array([[ 1.388,  0.696,  2.623,  0.682,  0.789],
       [ 3.246, -2.782, -1.754, -5.441, -3.790],
       [ 0.040, -4.303,  0.083, -1.030,  0.202],
       [ 1.728, -0.698, -3.047, -2.151, -3.931],
       [ 1.923, -2.961, -0.972, -3.789, -2.695],
       [ 0.688, -2.730, -1.234, -5.829,  0.501],
       [ 1.052, -1.072, -1.880, -5.206, -1.180],
       [-0.608, -0.138,  2.280, -4.337, -0.333],
       [-1.671,  0.102,  0.559, -4.555, -1.356]])
=>
array([[-1.671,  0.102,  0.559, -4.555, -1.356],
       [ 1.388,  0.696,  2.623,  0.682,  0.789],
       [ 3.246, -2.782, -1.754, -5.441, -3.790],
       [ 0.040, -4.303,  0.083, -1.030,  0.202],
       [ 1.728, -0.698, -3.047, -2.151, -3.931],
       [ 1.923, -2.961, -0.972, -3.789, -2.695],
       [ 0.688, -2.730, -1.234, -5.829,  0.501],
       [ 1.052, -1.072, -1.880, -5.206, -1.180],
       [-0.608, -0.138,  2.280, -4.337, -0.333]])

array([[ 0.839,  0.277,  1.673, -4.182, -4.110,  4.264,  1.732,  2.560,
        -1.667,  3.103,  0.915,  1.415, -0.156,  1.484,  1.534],
       [ 2.125, -5.578,  0.278,  0.257, -2.658,  4.357,  2.245,  0.831,
         2.951,  0.969,  0.790, -3.321,  0.787, -0.439,  0.055],
       [-4.598,  1.824, -2.912, -0.082, -1.542,  2.865,  3.157, -1.674,
         3.670, -1.916, -2.210,  2.229, -1.407,  0.357,  0.256]])
=>
array([[-4.598,  1.824, -2.912, -0.082, -1.542,  2.865,  3.157, -1.674,
         3.670, -1.916, -2.210,  2.229, -1.407,  0.357,  0.256],
       [ 0.839,  0.277,  1.673, -4.182, -4.110,  4.264,  1.732,  2.560,
        -1.667,  3.103,  0.915,  1.415, -0.156,  1.484,  1.534],
       [ 2.125, -5.578,  0.278,  0.257, -2.658,  4.357,  2.245,  0.831,
         2.951,  0.969,  0.790, -3.321,  0.787, -0.439,  0.055]])

array([[-0.124,  0.331, -0.090,  0.191, -0.426, -2.081, -0.398,  1.658],
       [ 0.081, -0.578, -0.196, -0.191,  0.068,  0.437,  0.089,  0.094],
       [-0.790, -0.304, -3.555, -1.246, -1.518, -5.230,  2.072,  4.520],
       [ 1.016, -1.707, -1.452, -0.331, -0.939, -1.033,  0.608,  1.177],
       [ 0.113, -0.761, -1.932, -1.764, -0.353, -0.796,  3.078,  3.193],
       [ 0.626, -0.118,  0.586,  0.689,  0.644,  2.739,  0.355, -2.132],
       [ 0.427, -0.398, -0.478, -0.295,  0.389, -1.517,  1.453,  0.602],
       [ 0.249, -0.581, -1.900, -0.613, -1.102, -2.308,  0.683,  1.577],
       [ 0.451, -0.392, -0.631, -0.649, -0.405, -1.998,  0.372,  2.162],
       [-0.516,  0.878, -0.416, -0.510, -0.878, -2.232, -0.041,  2.448],
       [-0.090,  0.234, -1.019, -0.337, -1.664, -1.949,  0.179,  3.464],
       [ 0.240, -0.250,  0.432, -0.031,  0.368,  0.126, -0.378, -0.336]])
=>
array([[ 0.240, -0.250,  0.432, -0.031,  0.368,  0.126, -0.378, -0.336],
       [-0.124,  0.331, -0.090,  0.191, -0.426, -2.081, -0.398,  1.658],
       [ 0.081, -0.578, -0.196, -0.191,  0.068,  0.437,  0.089,  0.094],
       [-0.790, -0.304, -3.555, -1.246, -1.518, -5.230,  2.072,  4.520],
       [ 1.016, -1.707, -1.452, -0.331, -0.939, -1.033,  0.608,  1.177],
       [ 0.113, -0.761, -1.932, -1.764, -0.353, -0.796,  3.078,  3.193],
       [ 0.626, -0.118,  0.586,  0.689,  0.644,  2.739,  0.355, -2.132],
       [ 0.427, -0.398, -0.478, -0.295,  0.389, -1.517,  1.453,  0.602],
       [ 0.249, -0.581, -1.900, -0.613, -1.102, -2.308,  0.683,  1.577],
       [ 0.451, -0.392, -0.631, -0.649, -0.405, -1.998,  0.372,  2.162],
       [-0.516,  0.878, -0.416, -0.510, -0.878, -2.232, -0.041,  2.448],
       [-0.090,  0.234, -1.019, -0.337, -1.664, -1.949,  0.179,  3.464]])

array([[ 0.456,  1.748,  4.379, -0.139,  3.442, -3.701,  5.123],
       [ 0.706, -1.907,  0.152, -0.081, -3.509, -3.240, -0.427],
       [-0.799,  0.509,  0.079,  0.089,  2.980,  3.008,  4.524]])
=>
array([[-0.799,  0.509,  0.079,  0.089,  2.980,  3.008,  4.524],
       [ 0.456,  1.748,  4.379, -0.139,  3.442, -3.701,  5.123],
       [ 0.706, -1.907,  0.152, -0.081, -3.509, -3.240, -0.427]])

array([[ 0.651,  0.851,  0.451,  0.485, -1.228,  0.832],
       [-0.119, -0.093, -0.580,  0.250,  0.049, -0.925],
       [-0.037, -0.083, -0.079, -0.013,  0.100, -0.156],
       [ 1.602,  3.530, -1.269,  3.173, -6.007,  2.131]])
=>
array([[ 1.602,  3.530, -1.269,  3.173, -6.007,  2.131],
       [ 0.651,  0.851,  0.451,  0.485, -1.228,  0.832],
       [-0.119, -0.093, -0.580,  0.250,  0.049, -0.925],
       [-0.037, -0.083, -0.079, -0.013,  0.100, -0.156]])

array([[ 0.955, -3.427,  1.923],
       [-2.468,  0.183,  2.830],
       [ 4.542,  3.226,  3.428],
       [-0.839,  0.456,  0.721],
       [ 4.185,  0.994, -3.184],
       [-5.693,  2.601, -0.670],
       [-0.914,  0.948,  1.570],
       [-0.722,  0.919,  1.122],
       [-1.048,  0.559,  1.957],
       [-4.650, -3.548, -6.686],
       [ 1.671, -5.476,  0.409],
       [-3.235,  3.570, -0.855]])
=>
array([[-3.235,  3.570, -0.855],
       [ 0.955, -3.427,  1.923],
       [-2.468,  0.183,  2.830],
       [ 4.542,  3.226,  3.428],
       [-0.839,  0.456,  0.721],
       [ 4.185,  0.994, -3.184],
       [-5.693,  2.601, -0.670],
       [-0.914,  0.948,  1.570],
       [-0.722,  0.919,  1.122],
       [-1.048,  0.559,  1.957],
       [-4.650, -3.548, -6.686],
       [ 1.671, -5.476,  0.409]])

array([[-6.351,  0.030],
       [-2.730, -2.449]])
=>
array([[-2.730, -2.449],
       [-6.351,  0.030]])
---
array([[-1.996,  1.291,  5.710,  4.797, -4.024],
       [ 5.726, -5.167,  1.491,  6.167, -1.996]])
=>
[-1.996, -5.167]

array([[ 5.635,  5.355, -4.884],
       [-5.048, -4.798, -5.476],
       [-6.003,  1.321,  3.938]])
=>
[ 5.635, -4.798,  3.938]

array([[ 5.940, -0.683],
       [ 3.876,  1.818]])
=>
[5.940, 1.818]

array([[-3.536,  5.346,  6.600,  1.227,  0.313],
       [-2.012,  2.159, -1.963,  2.326, -0.961],
       [ 2.092,  0.174,  2.560, -1.610, -2.247]])
=>
[-3.536,  2.159,  2.560]

array([[-2.839, -4.332,  3.570, -1.322],
       [-0.739, -3.102,  5.127,  1.473],
       [-1.132, -4.373,  4.559, -1.083]])
=>
[-2.839, -3.102,  4.559]

array([[-2.859,  3.686,  2.878],
       [-4.273,  4.906,  4.026]])
=>
[-2.859,  4.906]
